Each row is where one point has got to under a steady rotation. How many ticks took it there?
The counts run from 0 to 520.
[ 11  -5  -6  28 -13  21  16  -6 -28 -14  -3  15 -25  23   7  -2   6  52
  -5   6   2 -16 -27 -15   4  42  26  31   0 -26  24  17  20  19   7   4
 -15  -2  19  17 -38  10   2  -4 -40  51 -33 -19  -4 -19 -31 -30 -31  27
  30  20 -36  48 -29 -15  24  67  16   2  61  -1  -1] : 405
[ 26 -18 -45  48  27 -16   0  17  24 -11   0 -17  -2 -11 -10 -19   9 -37
  22  -6  23 -68  37 -34  -7 -24 -39  14  -1  14  16  -3 -27  17  17  14
  -3   5  33 -11 -44 -11  50 -20 -18   2  31 -10  21 -33  -3 -18  29 -37
 -19   2  -5   0   3  -1   0 -40   6  12 -66 -26  11] : 245
[-15  42   1 -31 -56   2  26   3  26   1  39   9  65   7 -17  -8 -15  -9
  11  12  21  18  11  30 -24 -23  -2 -31  11 -61 -14  17  21  30  10  32
   4   9  25  38   4  -9 -35  15  10  29  24  -6 -17  23  -4  19 -35  -3
 -12 -11 -37   2 -21  -3   7  29  23   1   9 -20   0] : 74
[ 28 -29  -3  14  21 -15 -20 -14  -5  -9  16 -22 -41  28   2   4  23  84
 -25  17  -5   7   4 -15  12  68   7  27 -20  23   9   9  -6  14 -11 -20
  51  10   2   0   0  14 -13   5  -7  -7 -18  -5  17 -11 -47 -37   1  18
  53  10   8 -23 -42  -3   4  34  13  17  46  19 -18] : 44
[ -9 -16  15   7  -3   6  32 -18 -27  -2  -1  -3 -41  15  15   0   0  36
 -19  11   0 -11   2 -31   9  30  33  31 -20  -2  28   7   7  13  -2  -4
   4  15 -20   9 -53  34  -2  -4 -36  45 -39  -8   0 -45  -9 -24 -35   8
  44  25 -19  26 -32   0  -1  57  28  -6  65  -2  -9] : 48
[-10  -8  13  -8 -34   2 -23   6  -2 -13 -12 -32 -29   2 -27  -3   2  -9
 -34 -11  32  14  -6  14  -6  45   7 -47 -12   6 -16 -16 -23  29  15 -21
 -12 -14 -10  -6   7  12 -10   0 -34   7 -71 -22  27 -18 -32 -28 -33  37
 -14  60 -16   7  13   7  -2  58  11 -53  15  -7  20] : 53
[ -6   8  -4  24  13 -23  10  30  22   5 -22  10  75   1 -28  26 -37  -4
   6   5  15  -9 -26 -31  10 -60 -10   6  54  -2   4 -18  38  30 -40   0
 -19  -1  35 -15 -22   9 -16 -20  12  -5  36  33  38 -10  29  25  10  -3
  22 -15 -11   4 -44 -25  -7 -25 -45  13  31  -1 -29] : 357
[  5 -38  -6  53 -19   8  11  37  -5 -27 -14 -15 -34  -2   0 -11  15  -7
 -11  -3  35   4  -4  14  -3  33  18  -6 -23  -6   9 -13  -8  38  15  -8
 -22  -3   4 -11 -35  18 -18   8   5  25  30 -24  16 -15 -13  -7  22  20
 -10  61  10  12  39 -22  -6  13  82 -26 -28   4  55] : 168
[-44  18 -25  -8  11 -12  41   8 -15  23   7  -9 -22 -27  28 -30  -4 -16
   5  15  -3 -38  65 -21  -8  -4  13  -2  13  -6 -14  -1 -10  15  37   7
  40  29  24 -23 -31  -9  18  24  -3  -6  62  58 -16   3  -3  12   7 -30
  31 -26  21  -6 -42 -15 -28 -36 -31 -14 -22  37 -19] : 456
[ 41 -35 -34  47  22 -24  -4  14  21 -16  24 -39 -35  16  -3 -19  34  -2
  10   5  17 -31  33  10 -14  23 -27 -15 -22  23  12 -16 -40   3  15  -1
  -1 -12  23  -6 -36 -10  34  -8   7  -3  12 -45   4 -11 -26 -34  -2 -30
  -1  45  -2 -21  15  -8   4   2  33  17 -68 -34  20] : 30
[  2  -1   1  16  23 -13   5  -7 -14 -11 -53 -14  -9 -40  -3  10 -32   1
   1  -8  27 -33   7 -65  15 -40  -1  19  13  11  32 -22  15  27  23  -8
 -30  -7  -8  -3 -43  36  32 -30 -39  22 -16  16  32 -47  -1  -7 -21  19
  12 -11 -26  22 -29  -5   3  18 -34 -29  51 -14  -7] : 127
[ -5   9  -7 -24 -10   0  18   2 -46  14  -9   9  21 -36  10   2  12  -6
   1  15  -7  -9  34 -56  -9 -37   0  36   2  -4   0   7  14  -1  33  10
  20  23   4 -21 -38  35  14 -25 -14  33 -16  48  16 -39 -29  18 -15  -3
  17 -33  -3  39 -46  22   4   0 -52 -30  56  15 -14] : 341
[-30  -7 -17  14   6   2  52  -6 -22 -42  -3   3   8  41 -29  40 -49  15
  25  17  16  27 -38 -22   6  22  27  23  23 -32  43  17  29 -12 -14  17
 -68 -24  19  43 -17  17  -9 -21 -11  30  38 -11 -14 -11  25   1 -27  14
  29  15 -20  14  -6 -32  14  14  28  10  12 -42   1] : 151
[ 63 -46 -27  22  15 -40 -34  25  28 -10  24 -27 -12  17 -28 -35  41  43
 -18   9   4 -28   2  -6  -5  36 -21  11 -13  15   9  -9 -21  30 -19   8
  44   8 -12  16 -12   5  -1  14   1  -5 -25 -33  39  -5 -50 -23  25 -17
   1  37  12 -18 -10   2   7  21  34  35 -15  -5  -3] : 399
[ 48 -25 -36  20  10  -7 -33   7  -6  -9 -17  -2  37 -17 -12  13  20  41
   4  -7  -8 -36   1 -54  -7   2 -23  45   2  39   3  25  -4   3 -34  -4
  31 -18  37 -20  -6  25 -11 -28 -23  12 -22  22  32 -23 -29   0  55  33
  29 -30   2  21 -40   8  -9 -33 -36   3  24  14  -9] : 476
[  7   1   8 -11 -13   7 -32  -7   1 -10 -17  28  30 -30 -13   3  -8  35
 -35  10   9 -32 -15 -30  -2  18  23  -5  -8  10 -26  37 -20  30 -15 -16
  42  -2  17 -17  22  23 -57  14 -56 -10 -48   9  47   2   0  -8  29  49
  -4 -33 -12   3 -17  19 -27 -15 -12 -34  49  19   5] : 334
[-17  -3 -28   6  41 -29 -15  -1  -7 -39 -35 -21  -3 -44 -28  27 -27  52
 -13  32 -12  30 -14 -11   5  10   8  17  -4  15  22  13 -21  -4 -37 -25
 -11 -46  29   8  26  27 -36  17  11  -8  29   2  20   0  18  10  41  35
   7   4  16 -27  18 -28 -24 -28  43 -15 -12  -9  41] : 374
[-54 -10  23  -5 -22   5  41  15   9  10  18  26  38  64 -38   5 -49 -25
   8  10  24  31 -10   3  12  27  34 -37  20 -16 -18  14  16  12 -24   7
   7  40   0  -3  13  -3 -46  17 -11 -25  12  31  16  17  29   6 -27   7
  28 -13  12 -18 -40  -3 -12 -12  13  -5  23  16 -34] : 433
[-36  18 -12 -12 -55  35  30   7 -54 -37  -7  20  27 -13   7   0 -51  -7
   0  -3  25   5  17   0 -23  29  45  -3   0 -30  13  43  25  20   9   1
 -23   8  29  11  -2  18 -29  24 -12  29  55  29 -14   3   5  55  11  43
  13 -16  -3  18  -1 -18  -5  16  25 -45  10   9  16] : 445
[ 14 -17  -3  63   6 -12 -19  26 -10 -33 -23   7   4 -39  25  -6  -6  -1
  14  -2  46 -86  40 -17  -3   2  20  11 -26   6  -5  10   5  50  14 -12
  15  49  33 -28 -26  24  -2  13 -37 -18  47  23  40  -3  -1  12  24  17
 -10 -19  -4  -1  22   7 -19 -10  12 -18 -13  12  16] : 461
[ -2  -5  -6  48  18  -8  32  -2   0 -14  -8  26 -40  36 -25 -23  16  60
  -3  27   8 -25 -40   4  -2  64  40 -15  29  -7   6  19  15  13   5 -14
 -17   4  42   4 -13 -21   0  23 -36 -16  12 -15  -9  42 -13 -41  -5  12
  45  23 -10  30 -26 -38  29  35  -5  36  13   2   1] : 36
[ 14   3 -24 -43  16 -10 -26  -8 -18  11  31  -1  12 -23  -3   7   4  16
 -13   2  -5 -18  41 -34 -10  24 -16  18  -9  33 -22  -2 -27   1  13 -13
  66  13  19 -16  26   9  -2   3 -33 -10 -44  44  30 -19 -39 -15  -1  24
  24 -49  13  -6 -47  16 -17 -30 -58 -23  32  26 -32] : 337
[ 43  22 -28 -21  18 -35 -27 -27 -28 -10   2 -36  -6 -33   5 -22  19  43
  -3  -4 -22 -36  50 -19 -18   2 -34  14  -7  37  13   8 -31   9   4  -5
  43  -4   4  -6  -3  12  30 -28   9   4 -35   2  -2 -37 -37  22  -7   2
  12 -13 -22  -9 -44   9  18  22 -56  15  11 -27 -20] : 479
[-13   7   1  19  46 -54  30  12  28  -7 -19   0  18   7 -62  14 -28  18
  -2  36  22  24 -39 -20  18 -15 -12  -3  52  -8  28 -47  36   3   9   7
 -14  22  15  18   1  15  -2   6   1 -45  28  43  53  24  10 -27 -36 -10
  19  -4   2  -5 -29 -31  14   7 -48   6  26   2 -32] : 139
[-31 -13 -27 -32 -19  24  46  -2 -28  13  49 -25   1  28   8  11  -1   3
   7  16 -13  46  41 -14  -6  22  11  40  -6 -17   4   8  -7 -20   3  25
  12 -12  -1  24 -42  11 -25   0  34  49  24  17 -12 -45 -26  15   7 -17
  45   5  25  -9 -35 -15 -18 -12  68 -30   0  23  -2] : 301
[ 13 -15   5  30  -2 -21  -3  17 -27 -28 -63  -5   7 -47 -21   9  -5   4
 -16  -8  17 -29 -22 -31   7 -40   2  -5  -2  13  22  -9   1  37  -3 -19
 -41  -6  -2 -13 -24  43  -4 -32 -26  -1 -23   2  37 -50  -7  13 -20  35
 -17  28 -21  21  25  -1   5  41 -28 -38  35 -29  28] : 128
[-24   7  15 -19  21 -53  28  -5  30  29   8 -23  -7   4 -18  -7  22  13
 -28  43 -22  54  -4   3   2 -43 -34 -42   8   3   1 -53 -31 -18  10  -5
  10 -15 -21  -5 -23   5  -7   5  23  -2 -33 -15  -4 -21  -2 -53 -58 -25
   6  45  -3   5 -19  -9   6  20  -6 -16  22 -28  15] : 276
[ 25  43 -46  -5  -5 -13  -9 -15  15 -26  -8  28  35 -37 -37 -34  -4  31
  -9  -4   0 -70  -2 -21 -21  -6 -14  -2  31 -13  -3  40 -23  41  12  12
  10 -18  38  28  -4 -24  20   0 -39  18 -16 -19  20  15 -20   4  10  16
  -3 -17 -51  25 -37 -15  12  14 -49  26  -6 -18  -7] : 114
[-34 -21  -2  37  -1 -13  30  25 -31   6 -26   4  -3 -28  24 -49  12 -27
 -20  -1  -1 -56  37  -6 -24 -33  34 -44   4  11 -19  22 -35  48 -16  -5
   8  38   4 -50 -56   7  -4  -4   7  -1  35  25 -14  -3  20  49  24 -17
   5   6  22  -2   3  -1 -36   1   0  -8 -34   9  19] : 458
[ 38 -16   7  66  20 -50 -33  13  11 -60  -3 -36  22   5 -17  41 -24  17
  10   8  43  14 -12   5   5   0 -12  12 -17  15  39 -41  33  10 -21 -17
 -31  15  32   4   9  34 -22  -7  21 -22  28 -10  53 -16  11  -4 -19  22
  -1  18 -23 -25  31  -9   4  23  13   2  20 -41  18] : 501
[-17 -11 -36  27  43 -25  51  11 -18 -13 -35  -7 -36 -27   5   5  -9   9
   0  20   9 -14  15 -44  18  -7  20  55   7 -16  54 -13  14  16  28  23
 -19  -3  10  18 -57  13  37 -10   1  29  71  20  21 -18  -3  -1   8 -16
  18  10   8   2  11 -46   3  -9  23 -14  -6  -1   4] : 381
[-22  25  25  26  33 -67  24 -11  13  -9 -28  -1  21 -14 -15  14  -6  40
  -9  50  -7  38 -12  -2  -9 -59 -12 -27  -8 -15  24 -39   4  -5  -5 -18
 -34 -17  19   0   0  23 -24  -2   7 -24  -2 -12  -2   5  36 -42 -47  27
  10   5 -27  20   9  -7  13  22 -21  -2  38 -44  35] : 136
[ -6  -2  18 -24  22 -25 -17 -14 -27   5  -9  -9   1 -25  19  -5  -7  29
 -13  14 -14 -21  42 -35   0  24   6   0 -24  49 -18  -2 -39  -4 -19 -30
  46  22  -1 -37  11  41 -28  -1 -17 -23 -43  39   8 -22  -8   1 -14  39
  38 -34   5 -10 -32  27 -28  -3 -42 -30  54   1 -18] : 338
[-25  12 -38 -24  13 -15  29  -4   4   8  17 -58 -48 -14   8  -5   3  38
 -11  31  -6  25  15  -8   6   9   0  36  16 -11  28 -28   4  15  22   1
  23 -10  -2  41 -29 -14   9  21  26  30  65  17   1 -10 -24   2 -13 -24
  42  22  18 -30 -37 -49  -2   5  52  -6   6  26   7] : 162
[ 33  -8 -38  36 -18 -12 -22  22  -3 -22  17 -14   9 -11  -4 -20  30 -21
  25 -18  25 -55  46   7 -46  18 -39 -18  -7  20 -27  20 -26  18  17  -4
  16  12  65 -28   4  -6  20 -11   8 -15  19   8  -1 -10 -37  18  32  -4
 -16   2   2  11  -1  13   2 -20 -34  22 -70  -1  13] : 463
[-36 -12 -20 -35 -22  -9  23  -2 -60 -14  19 -34  15 -12  17 -20 -14 -15
   1   5 -14  24  62  12 -27  17  13 -33  -3  14  -5  30 -28  -3 -19  -8
  23  27 -12  -3  -5  20 -34  -3  49   6  16  31 -33  -9   7  87  -6  -4
  27  14  35 -37 -13  -3 -25  23  11 -25 -17  -4   0] : 85
[-37  -4 -16  13  24 -11  43  -3 -31  -8 -11 -60 -68  -5  17   4 -13  37
 -21  20  -3  23  11   0  15  33  39  19  21 -10  35 -13  20  15  10 -15
  -4   8  -5   8 -35  -2   9  20  23  12  68  31  -2   2 -10  13 -18  -8
  49  29  25 -17 -19 -55 -15  36  33 -21   0  26  -6] : 163
